Each row has a name. Each piece below is followed by the name of the row it came from, unless a question asks for something else. Each question is about the rows just above it. Places in a row count from 0.

J268: [ 3 42 75 49]
J451: [-6 63 63 -6]
J406: [ -50 -102  -42  -82]
J333: [64 61 89 89]
J379: [-100   71   47  -86]
J599: [-22  19  75  49]
J21: [-79  -1 -98  71]
J972: [-14  -5 -40  71]
Which row holds [-86  47  71] read backwards? => J379
[ 71 -98] is which row, read backwards? => J21
The row with [ 3 42 75 49] is => J268
At which places does J451 hold [-6]? => 0 3
Row and place where [63 63 -6] starts: => J451, 1
Where does [ -50 -102] start? Give its row and place. => J406, 0

J51: [-60 -16 -23 -61   5 -18 -64]
J764: [-72 -39   5  22  24 -44  24]
J731: [-72 -39   5  22  24 -42   4]
J410: [-84 -54  14  44  35 -44  24]
J365: [-85 -32  44  -6  27 -62  17]
J238: [ 50  18  25  86  -7 -11  74]
J828: [ 85  44  -8  -8 -27  55  -8]
Which row holds [-8 -8 44] read backwards? => J828
At which places does J828 hold [-8]? => 2 3 6
Which row holds [-84 -54  14  44  35 -44  24]? => J410
Where does [18 25] start? Give its row and place. => J238, 1
Which row holds [-16 -60] read backwards? => J51
Which row holds this, read backwards? [-27  -8  -8] => J828

J98: [-41  21  50  35  -4 -25  -4 -44  98  11 -26  19   3  19 -29 -19   8  11]
J293: [  5  -7  61   9  48  22  84  36  83  -8  77  11  27  22  44 -66   5  40]
J749: [-41  21  50  35  35 -25  -4 -44  98   7  64 -61 -50  25   7 -19  45  35]
J5: [-41  21  50  35  -4 -25  -4 -44  98  11 -26 -52  29  64  44 -48  42  30]
J651: [-10  -4 -15  28 -23 -97  -1  -2 -41   2 -41  24  28 -86  55 -51  15  -7]
J939: [ -98   43   43  -61  -41   59 -101  -47  -11   24   58    0  -98    8
   25  -37  -98    0]
J35: [ 53  12 -22  49  13 -79 -30  57 -80 -61   9 -37 -35  36   1 -10 -83  65]
J95: [  6  -3 -16  -5  49  26 -13  39 -57 -51 -61  64  25 -50 -32 -14  96 -61]
Where does [-61  64  25 -50] start? Give its row and place. => J95, 10
Every place of [25] in J939: => 14
At which places does J651 hold [24]? => 11
At which places does J95 hold [-50]? => 13
Places of [7] in row J749: => 9 14

J813: [23 76 46  2 25]
J836: [ -3 -57  -3   4 -48]
J631: [-80  68   4 -64 -47]
J515: [-7 68 35  4  9]
J368: [ 35   4  -7  68 -64]
Which row holds this, read backwards? [  4  -3 -57] => J836
[ 4 35 68 -7] is which row, read backwards? => J515
Every place of [-48] in J836: => 4
[-7 68 35  4  9] is in which row? => J515
[-64  68  -7   4] is which row, read backwards? => J368
[-80  68] begins in row and place => J631, 0
Where does [23 76 46  2] start? Give its row and place. => J813, 0

J531: [  8  -6  14   4  21  27  30  23   5  18   3   7  17 -20  19 -16  22  13
  44   5  11  -8   3   4   7 -29   0  -2  -5  80 -24 -46  15  -6 -23  59
 -45 -27  42  28  -5 -16  12 -12  -1   7 -27  18 -16  23  39  10 -44 -55
  -7  46  67  -3  11]
J659: [-26  31  20 -25 -44 -11 -21 -56 -43  29  62 -34  28 -27 -42  -5 -65 -36
 -25  29  19 -53  38  -1 -65  15  38  18  19 -62 -21  66 -27  36 -49 -15
  14   9  58 -85  42  12  16  63 -14  46  70  10  47  -9 -86  46  43  32
 -49 -78  -5 -50  -9]
J546: [  -6   30   39   39  -23    0  -31  -48  -26   23    4  -42   -7  -85
  -42  -48  -54  -45   -6   44    6  -74   29   26  -43  -30   42   49
   23  -89   -2   15   10   50  -97  -24  -11    4   34  -52   31  -14
   11   73   21   18  -11  -55  -18   27  -68   27   -8   10  -47 -120
   -1  -28  -21]
J863: [ 18 -41 -12  20  41  14 -44  46  47 -27 -63  33 -52   0  31   0  63  24
  30 -17 -16  48 -26  17  56 -23 -48 -15  -8  57  15 -90  25 -40  34   3
 -26 -13 -46  73 -44 -27  -6 -48  21 -58 -93 -23 -68  22  84 -41 -44  24
  34  60   1  43   2]
J666: [-33  12  30   7 -26   4 -37 -55 -11   9  13 -11 -46  25 -56  -9 -36 -36
  -8  49   1 -33  56  48  25   9   6  30  25 -72 -11   0 -10  17 -43 -36
   4   7  36 -53  25 -21  21  71  18  -4 -20 -47 -23  12 -53  26  22  27
 -36 -89 -24 -28 -23]
Every place of [63] in J863: => 16
At which places does J666 hold [25]? => 13 24 28 40
Row and place where [-27  18 -16  23  39  10 -44] starts: => J531, 46
Places of [24] in row J863: => 17 53

J177: [-52 -26 -14 -47 -26  30 -65 -57 -46 -25 -32  -6  14  17  54  16  48 -27
 -42  59]
J577: [ 50 -67  50 -47 -26 -36 -24  46  82  33  60 -80 -33 -29 -50 -55 -37 -23
  63 -33]
J19: [-26 -37 -66 -49 -26  40   4 -89 -27 -49 -52  22  22  37  36   8  46 -40
 -55  28]
[ 30 -65 -57 -46 -25 -32  -6  14  17] begins in row and place => J177, 5
[-52 -26 -14 -47 -26  30 -65 -57 -46 -25 -32  -6  14  17  54  16  48 -27
 -42  59] => J177
[-36 -26] is which row, read backwards? => J577
Row and place where [14 17 54 16 48] starts: => J177, 12

J388: [9 1 9 6]
J829: [ 4 38  0 11]
J300: [84  9  1  7]
The row with [9 1 9 6] is => J388
Row and place where [1 9] starts: => J388, 1
The row with [84  9  1  7] is => J300

J822: [114  77 -61  87]
J907: [46 48 49 22]
J201: [67 21 64 64]
J470: [-77 -60 -60 -77]
J534: [ 32 -42  86 -79]
J221: [-41  48  49 -49]
J928: [ 46 -40  48 -54]
Places of [21] in row J201: => 1
Which row holds [64 64 21] read backwards? => J201
Where do [46 48 49 22] appear? => J907
Where does [-41  48] start? Give its row and place. => J221, 0
Row and place where [ 48  49 -49] starts: => J221, 1
Every place of [-60] in J470: => 1 2
Which row holds this, read backwards? [64 64] => J201

J418: [ 20   2   5  16  16  -1   7  25  -4  -1 -65  -5 -13 -15   5   6   1  10
  -2  -2  -8  -6   1 -14  -7  15   9   9   9  -3   6  -7  -2  11  11 -34
  34  15 -48   8  23   5 -34  -4]
J84: [ 20   2   5  16  16  -1   7  25  -4  -1 -65  -5 -13 -15   5   6   1  10
  -2  -2  -8  -6   1 -14  -7  15   9   9   9 -18   6  -7  -2  11  11   9
  20  -9  22 -11  23   5   9 -43]
J443: [ 20   2   5  16  16  -1   7  25  -4  -1 -65  -5 -13 -15   5   6   1  10
  -2  -2  -8  -6   1 -14  -7  15   9   9   9 -18   6  -7  -2  11  11   9
  20  -9  22 -17  23   5  -1 -43]
Every place of [9] in J84: => 26 27 28 35 42
[ 20   2   5  16  16  -1   7  25  -4  -1 -65  -5 -13 -15   5   6   1  10
  -2  -2  -8  -6   1 -14  -7  15   9   9   9 -18   6  -7  -2  11  11   9
  20  -9  22 -17  23   5  -1 -43] => J443
[ 20   2   5  16  16  -1   7  25  -4  -1 -65  -5 -13 -15   5   6   1  10
  -2  -2  -8  -6   1 -14  -7  15   9   9   9 -18   6  -7  -2  11  11   9
  20  -9  22 -11  23   5   9 -43] => J84
Row and place where [ -2  11  11   9  20  -9  22 -11  23   5   9] starts: => J84, 32

J431: [ -8 -30  -8 -30]
J694: [-92  38 -19  45]
J291: [ -7 -31 -18  -9]
Where does [ -8 -30  -8] start? Give its row and place. => J431, 0
[-19  38] is which row, read backwards? => J694
Which row holds this, read backwards? [ 38 -92] => J694
At which places does J431 hold [-8]? => 0 2

J244: [  6  16  76 -16 -20 -21  12]
J893: [ -3   8  13  -8 -98 -61 -88]
J645: [-34 -34   5   3 -68 -17 -68]
J77: [ 16   7  66 -16  -3   1  40]
J485: [-54   9  49   4 -67  17  -6]
J507: [-50  30  87  -3 -51 -22 -16]
J498: [-37 -17 -68   3  14   5 -31]
J257: [ -6  19   7  -7 -85 -67 -81]
Where does [-50  30  87  -3 -51 -22] start? Give its row and place. => J507, 0
At which places does J77 hold [40]? => 6
At which places does J645 hold [-68]? => 4 6
Which row holds [-17 -68   3   5 -34] read backwards? => J645

J851: [ 31  68  87 -13  70  90 -32 -48  -1  84  72  62  56 -60 -38 -66 -64 -66
 -81  -3]
J153: [ 47  12  14 -55 -37   4 -60 -21  -6 -13  33  13   4 -36 -37 -38   5  27
  22  27]
J435: [ 12  47  87 -13  70  90 -32 -48  -1  62  72  56  84 -60 -37 -38 -27 -38
  -1 -25]
The row with [ 47  12  14 -55 -37   4 -60 -21  -6 -13  33  13   4 -36 -37 -38   5  27
  22  27] is => J153
Which row holds this, read backwards? [  4  13  33 -13] => J153
[ 90 -32 -48  -1  84  72  62  56 -60 -38] begins in row and place => J851, 5
Every place of [-37] in J153: => 4 14
Which row holds this, read backwards? [56 62 72 84] => J851
[ 31  68  87 -13  70  90 -32 -48  -1  84  72  62  56 -60 -38 -66 -64 -66
 -81  -3] => J851
Where does [-21  -6 -13  33  13] start? Give its row and place. => J153, 7

J676: [ 26 -83 117 -78  14]
J603: [ 26 -62  67 -36 -17]
J338: [ 27  57 -78 -15 -59]
J772: [ 26 -60 -11  26 -49]
[-49  26 -11 -60] is which row, read backwards? => J772
Row and place where [ 26 -60 -11] starts: => J772, 0
At which places does J772 hold [26]? => 0 3
[ 26 -49] begins in row and place => J772, 3

